In the rows, zero is written as 128.
Each path below is one point turned by a fixed rotation once a step. After each direction that follows a path, write how fast that rotation turns it, in degrees per step (0 if it stays still).
Each turn is a multiple of 5 degrees from 10 to 175, or 0.
Each row of a path follows its step; steps can be skipped.
Path 1:
step 0: [127 120 129 140 116 123 118 113 129 136 117 125 126 129 139 141 124 135
 123 126 118 140 139 144 144 131 131 117 122 139 137 141 120 122 134 139
 119 119 120 126 134]
step 1: [118 120 136 116 129 121 127 113 118 117 109 126 117 124 134 128 132 128
 126 133 124 126 141 111 121 134 122 125 144 124 122 133 114 106 139 135
 132 124 131 125 130]
step 2: [125 128 127 123 128 113 137 119 128 138 105 132 135 125 137 125 135 135
 113 118 129 116 120 129 140 127 135 145 122 131 128 140 136 119 141 129
 117 135 113 128 131]
step 3: [132 120 126 130 133 121 130 115 113 116 110 130 137 136 131 124 114 108
 139 130 135 125 143 124 127 120 129 123 120 128 138 139 138 119 130 130
 130 142 132 134 143]
step 5: [132 124 119 142 144 112 146 135 105 117 130 131 123 131 136 141 136 135
 129 122 140 128 125 126 121 123 128 118 120 131 142 138 131 140 128 128
 124 132 125 117 136]
step 6: [122 126 132 139 140 126 140 132 143 118 134 129 131 128 130 126 138 115
 120 143 118 112 132 116 117 133 140 119 127 108 144 131 126 131 128 118
 139 134 122 128 129]
step 7: [137 135 123 128 125 124 147 152 116 136 147 122 116 120 119 115 119 122
 122 122 126 126 123 116 129 115 135 131 130 128 135 127 130 132 135 116
 121 133 116 126 134]
step 8: [132 128 135 146 139 117 124 133 144 132 138 115 121 145 130 132 114 115
 126 131 128 142 124 139 133 123 131 115 126 120 135 126 115 141 133 113
 127 136 130 134 131]
step 9: [126 136 134 114 132 126 148 124 135 132 145 120 109 125 124 123 127 124
 118 136 115 142 135 115 126 126 115 125 132 123 121 128 124 136 125 122
 125 121 148 118 124]
step 10: [133 135 133 127 142 117 128 135 149 130 125 131 126 128 127 132 138 141
 113 131 133 146 124 124 139 114 122 133 120 132 123 109 130 139 134 126
 121 118 117 136 139]
Speeds:
[131 123 128 128 129 133 125 125 125 133 132 129 132 128 127 126 129 130
 129 129 130 126 128 133 123 125 126 131 126 125 126 125 126 126 126 127
 129 127 127 124 126]
0
Path 2:
step 0: [116 128 123 139 131 126 119 130 124 133 129 116 137 131 109 135 130 123
 134 121 128 122 109 136 117 128 124 125 126 122 119 126 124 118 116 111
 131 137 131 117 126]
step 1: [139 123 131 136 129 130 122 123 116 137 137 122 139 123 130 136 142 119
 128 131 123 123 135 139 118 121 120 141 122 128 111 134 126 116 137 134
 129 136 130 123 116]
step 2: [137 136 128 127 124 124 140 132 118 132 125 140 125 124 115 136 129 126
 131 130 127 130 133 137 128 123 132 139 128 138 120 133 128 129 128 150
 156 130 129 134 130]
step 3: [125 115 115 132 124 134 128 140 143 129 129 130 127 123 127 141 140 135
 136 137 131 125 121 124 135 127 140 122 118 140 126 130 115 135 118 139
 139 118 130 132 134]
step 4: [130 117 127 140 120 128 132 143 137 121 122 128 132 149 133 119 133 138
 122 141 127 137 131 127 136 134 133 138 116 129 123 126 119 131 136 130
 113 120 123 134 123]
step 5: [131 128 132 135 131 124 135 140 113 122 120 143 124 150 135 127 129 131
 134 124 135 132 124 128 133 120 132 129 128 117 147 125 141 136 122 123
 123 126 128 130 116]
step 7: [129 115 129 133 112 115 120 134 128 143 125 129 131 120 127 126 133 110
 114 129 123 123 136 135 119 134 108 125 130 124 125 123 136 124 134 116
 126 128 130 127 126]
step 8: [125 123 141 119 122 139 130 119 128 132 126 139 136 128 131 124 134 117
 123 123 133 127 132 134 118 116 116 133 136 130 134 129 137 125 142 137
 146 123 145 139 133]
step 9: [119 141 128 124 119 139 134 125 145 130 141 126 130 122 115 139 130 135
 130 131 137 133 130 131 122 132 130 120 135 127 127 108 122 136 127 137
 140 120 140 139 128]
step 10: [135 130 117 126 120 130 137 123 157 121 136 125 137 138 142 135 139 128
 130 137 121 136 130 119 131 131 125 136 130 118 119 122 120 131 124 120
 129 131 126 124 121]
Speeds:
[130 127 134 129 130 128 129 126 123 126 129 131 127 130 130 128 124 130
 127 130 132 132 128 132 130 127 131 125 132 127 130 128 131 128 127 130
 135 128 130 127 131]
115
Path 3:
step 0: [126 128 124 138 137 125 117 128 122 136 125 118 131 104 123 124 125 145
 132 126 132 126 147 138 138 127 132 129 128 120 141 128 136 136 118 123
 134 132 128 130 124]
step 1: [137 131 135 140 134 142 120 122 126 138 124 135 136 122 131 123 121 142
 123 128 127 132 118 128 146 132 127 144 118 127 142 139 137 117 124 118
 132 133 131 123 126]
step 2: [139 124 133 129 132 147 132 123 122 125 125 130 137 131 135 139 123 133
 119 135 133 141 114 130 137 118 120 124 140 135 128 139 134 134 112 138
 130 128 136 118 122]
step 3: [129 122 126 135 127 135 117 117 135 127 137 116 132 120 124 130 123 122
 144 128 132 125 123 134 139 122 130 115 141 128 118 125 125 129 106 140
 132 116 137 122 126]
step 4: [134 123 124 134 127 133 123 124 138 133 123 133 133 133 125 113 123 110
 143 138 124 122 122 134 138 141 126 132 122 129 129 112 127 117 116 131
 126 127 124 110 132]
step 6: [119 110 123 130 141 120 130 110 130 133 137 112 134 128 127 123 125 122
 127 128 133 131 129 128 134 119 130 119 127 120 117 117 136 132 137 117
 133 138 139 139 131]
step 7: [117 123 113 123 133 129 139 121 125 145 126 121 133 128 126 121 129 128
 124 135 128 144 116 130 136 141 147 134 124 133 127 117 121 119 136 119
 134 124 131 132 134]
step 8: [131 132 125 128 132 132 132 146 121 130 120 120 129 131 143 131 138 129
 131 131 133 146 121 132 126 139 140 126 122 135 128 123 127 133 141 147
 145 131 137 129 126]
step 9: [134 117 130 144 134 126 120 134 126 112 138 111 126 129 141 141 138 119
 144 127 119 133 121 128 128 127 132 129 123 120 131 134 127 127 143 131
 132 120 136 136 126]
step 10: [131 116 126 141 129 118 127 125 118 116 131 126 123 131 123 144 128 120
 124 140 116 138 129 126 133 138 135 135 132 128 136 125 120 118 131 127
 117 113 117 125 142]
Speeds:
[126 125 124 128 128 132 128 126 129 126 130 127 126 130 125 124 130 128
 127 132 126 126 124 130 125 126 125 134 123 126 129 130 127 121 127 127
 127 128 129 129 125]
130
[128 127 127 126 129 128 129 127 132 125 124 129 128 127 129 129 124 126
 132 125 125 128 125 125 131 130 131 129 126 133 129 130 128 124 129 119
 127 127 125 126 130]
125
